Some points, each followed by its number:
tensor([ 48,   4, -55,  27,  81,  35, 105,  74, -50, -27, -28, -40, -37, -84,  50, -23, -39,  -5, -88,  34,  26,  36,  21, -37, -22,  32, -67,   3,  -7,  38]) 0
tensor([-12,  59,  23, -18,  25,  30,  14, -13,  49,  60,  75, -79, -84,  -2, -30, -16, -15,  16,  31, 127, -33, -12,  60, -29, -19, -83,  26,  52, -47,  18]) 1
tensor([-16,  39,  90,   1, -26, -45, -13,  37,   0,  40,  42,  59,  17,  34, -33, -19,  64,  -4, -21, -70,  -8, -42, -79, -54,  57,  42,  77,  24,  40,  22]) 2
tensor([  3,  13, -12,  39, -32,  51, -54, -68, -64, -64,  -9,  46,  70,  -9,  82,  46, -30, -44, -31, -69, -29, -30,  10,  16, -57,  -2, -10, -53, -40,  -6]) 3
tensor([  28,   66,   33,   20,   40,   14, -104,  -50,    7,   33,   63,   26,   16,    7,   26,   16,   43,   -1,  -52,    3,   17,   29,   25,   -8,   13,  -17,  -29,  -36,   44,   61]) 4
tensor([ 44, -19, -13,  64, 103, -33, -69,  17, 119, -71,  85,  24, -15, -40,  28, -60,  11,  57, -26,  62,  23,   1,  15,  43, -11,  14, -21,  36, -11,  87]) 5
tensor([ 44,  21, -19,  31, 104, -31, -95,  14, 126, -54,  81,  -1,   2, -69,  28, -36,  34,  54,  -6,  62,  10,  43,  34,  41, -24,  30, -38,  33, -18,  21]) 6
tensor([  8,  13, -36, -41,  25,  52,  48,  53,  -3,   5, -55,  45, -51, -12,  46,  11, -12,  82,  31, -98,  48,  27, -34,  76,   2,  40,   7,  53,  -8, -16]) 7
tensor([-17,  10, -29,  -4,  51, -50,  45, -84,  32, -11, -70,  16, -29,   5, -13,  -1, -34,  58, -35,  14,   4, -15, -35,  52,  35,  43, -41,  25, -35,   3]) 8
tensor([-66, -45,  60, -32,  45,  58, -84,  -4, -28,  38, -69,  69,  12,  24, -42,  -1,  14, -49,  31,  -8,  54,  76, -35,  39,  34, -35,   3, -40, -11, -16]) 9
tensor([-35,  24,  12,  57,   7, -36,  30, -24,  26,   0, -23,  10,  46, -34, -24,   7,  28,   9,  20, -37, -18, -58, -31,  12,  33,   4,  18,   1, -51, -38]) 10
tensor([-44,  18,  44,  20,  32, -16, -60, -13,  80, -72,  76,  59,  25, -24, -16, -10,  36,  47,  -6, -20,  18, -12,  64, 104,  13,  25, -30,  13, -46,  23]) 11
Which five points above are nearest to each new point? Their numbers follow each, nearest first.
tensor([ 28, -22, -27,  47,   2, -33,  38,  62,  30,   2,  11,   0,  -3, -12,   5, -10,   8, -10, -46, -11,  33, -32, -52,  20,   4,  23, -46,  31,   2,  -8]) -> 10 8 0 7 2
tensor([-42,  39,  50,  -1,  33,  36, -85,  15,  32,  43,  26,  17,   0,  47, -32,  -7,   4,  -3,  19,  74,   3,  -4,  33,  24,  -5, -51, -20, -23, -34, -10]) -> 4 9 1 11 10
tensor([  34,  -98,  -22,    2,  -90,  -55,  -42,  105, -127,   24,  -50,   11,  -27,   28,   -9,    0,  -44,  -41,  -11,  -29,  -56,  -29, -113,  -42,  -98,  -29,  -15,  -65,   13,   13]) -> 3 2 10 9 0
tensor([  29, -113,  -27,    1,  -76,  -23,  -27,  110,  -99,   57,  -14,  -20,  -45,   48,   17,   32,  -20,  -48,  -19,  -24,  -26,  -76, -127,  -49,  -51,  -49,  -33,  -49,   28,   30]) -> 2 3 10 9 0
tensor([  3, -35,  61, -22, -49,   0,  17,  54, -20,  44, -82, -51, -83,  -4,  34, -21, -48, -34,  44,   7,  -3,  10, -18,  44, -31,   5,  30,  18, -35, -49]) -> 7 10 9 8 1
tensor([-22,  60,   8,  47,   3,  15,  11,  11, -50,  95,  62, -25,  27,  29, -20,  40,  35, -93, -28, -22, -58, -40, -10, -67, -33,  80,  10,  10,  36,   2]) -> 2 10 4 3 1
tensor([ -73,   86,   24,   66,   61,  -93,  -11, -127,  126,    1,   60,   -5,   15,  -59,  -22,   49,   38,  -30,  -25,  -19,  -62,   -3,   -1,    9,   41,   85,  -41,  -10,  -38,    5]) -> 10 11 8 4 6
tensor([-60, -14,  -6, -35, -63, -38,  17,  34,  17, -39,  22, 118,  54,  76, -42,  27,  36,  -3,  43, -15,  28, -57,  -2,   1,   9, -31,  15,  22, -18, -31]) -> 10 2 11 9 8
tensor([ 18,  71, -49,  36,  25,  84,   8, -60,  11,  51,   8,  -8,  15,   8,  13,  48,  23,  41,  12,  48, -66,  42,  67, -47,  13, -15, -15,  -4, -15,   6]) -> 4 1 10 8 3
tensor([-54,  -1,  26, -65, -67, -57,  34,   5,  30, -51,  -1,  86,  34,  74, -84,  38,  26,  13,  38,  13,  44, -42, -20, -30,   0, -38,  51,  22, -14, -67]) -> 10 2 8 9 11
tensor([ -50,    1,   71,   19,  -10,  -26,  -51,   20,   27,   46,   71,   48,   25,   22,  -38,   10,   60,  -12,    2,    6,  -40,  -52, -108,  -35,   31,   31,   71,   29,   27,  -28]) -> 2 10 4 9 11
tensor([-45, -18, -21, -25, -21,  22,  68,  -7,  18, -13, -55, -57, -78,  34,  57,  27, -44,   8,   0,  93, -18,  11,  39,  59, -53, -20, -51,  20, -28, -33]) -> 8 1 0 7 10
tensor([-13,  78,  -8,  11,  -9, -17,  96, -93,  27,  35, -46,  -5,  15,   4, -49,  33,   4,  17, -10,  10, -68, -82, -23, -39,  19,  24, -18,  -7,  -8, -52]) -> 10 8 2 1 3
tensor([-12,  72, -12, -66,  15,  20,  87, -53,  28,  55, -68,  68, -15,  65, -91,  10, -12,  18,  62,   7,  46,  13,  14,  40,  92, -24, -20,  31,  -7, -41]) -> 8 10 7 9 1
tensor([  5,  17,   9,  -2,  47,  -3, -88, -14, -38,   0,  79,  29,  35,   1,  25, -15,  30,  -3, -36,  28,   3,  31,  31,  -5,  32, -22, -30, -34,  36,  30]) -> 4 11 6 5 9
tensor([  -7,  -50,    0,    4,  -32,  -13,   23,   70,   29,  -18,  -20,  -82,  -24,  -40,   59,    3,  -41,  -57,  -51,   -1,   24,  -16,  -45,    9, -113,    3,   25,   -7,   13,    6]) -> 0 10 3 7 8
tensor([-13,  40, -13,   7,  34,  25,   1, -17, -11,  90,  -3, -53, -36,  11,  17,  12, -18, -16,  28,  43, -34,   7,  49,  -8,  -7,  12,  -5,  30, -15, -32]) -> 1 10 8 4 7
tensor([-34, -18,  21, -33,   8,  45, -16,  37, -85,  77,  -2, -32, -43,  36,  -1,  -8,  40, -17,  36,  -6, -29,  41, -29, -25,  17, -17,  67,  27,  21,  13]) -> 9 2 10 7 4
